In the data rows, 128 means zero.
Some points, each followed by its number:
[124, 141, 157, 107, 69, 85, 96, 153] 0
[125, 143, 125, 120, 101, 116, 99, 127] 1
[127, 110, 102, 148, 128, 94, 232, 115] 2
[175, 173, 113, 105, 112, 95, 97, 142] 3
[133, 136, 194, 74, 86, 113, 97, 130] 4
[128, 112, 105, 119, 103, 246, 114, 114] 5
[123, 111, 127, 133, 100, 122, 106, 119] 6
[131, 112, 234, 81, 109, 66, 95, 153] 7
[128, 123, 142, 107, 82, 149, 109, 119] 8
[99, 87, 90, 126, 255, 255, 159, 131] 9
[119, 178, 117, 66, 73, 65, 219, 150] 10
[142, 194, 114, 69, 81, 66, 135, 149] 11
[133, 113, 142, 68, 83, 77, 117, 153] 12
[123, 113, 153, 98, 102, 177, 100, 123] 13
[119, 120, 164, 90, 118, 122, 123, 110] 14
New points follow, each followed by the numbers of its three nearest points above by angle, nearest first.
[130, 138, 125, 255, 161, 105, 146, 111] 2 9 6
[124, 169, 129, 83, 79, 77, 110, 141] 11 0 12
[138, 151, 111, 68, 101, 124, 106, 156] 11 12 3
[125, 160, 118, 136, 180, 127, 138, 112] 9 2 3
[129, 135, 151, 79, 79, 128, 101, 125] 4 8 0
[143, 124, 147, 124, 93, 101, 99, 138] 0 1 12
[116, 162, 103, 120, 146, 141, 165, 111] 2 9 10
[109, 123, 134, 212, 89, 125, 98, 125] 6 1 0
[106, 118, 116, 124, 84, 149, 116, 123] 8 6 13
[107, 117, 126, 149, 105, 168, 127, 112] 5 13 8
[119, 106, 102, 249, 158, 243, 172, 115] 9 5 2
[141, 106, 116, 188, 147, 164, 130, 111] 9 5 2
[132, 125, 177, 147, 119, 116, 155, 110] 7 14 2
[123, 117, 195, 69, 90, 81, 121, 141] 7 4 12
[127, 130, 99, 104, 130, 84, 113, 113] 11 3 12
[130, 130, 113, 255, 163, 173, 150, 126] 9 2 5
[129, 114, 116, 111, 135, 126, 120, 111] 14 6 9
[112, 139, 206, 101, 100, 86, 105, 148] 7 4 0
[116, 124, 142, 113, 99, 103, 95, 127] 0 1 4
[108, 128, 113, 121, 118, 163, 140, 113] 5 9 13
[125, 118, 120, 255, 180, 183, 119, 115] 9 5 2
[140, 147, 108, 168, 80, 88, 141, 110] 2 1 6
[125, 113, 124, 105, 138, 125, 96, 114] 14 13 6
[123, 92, 119, 152, 190, 169, 105, 117] 9 5 13
[122, 122, 101, 95, 182, 137, 156, 112] 9 2 10
[114, 117, 220, 109, 107, 110, 99, 115] 7 4 14
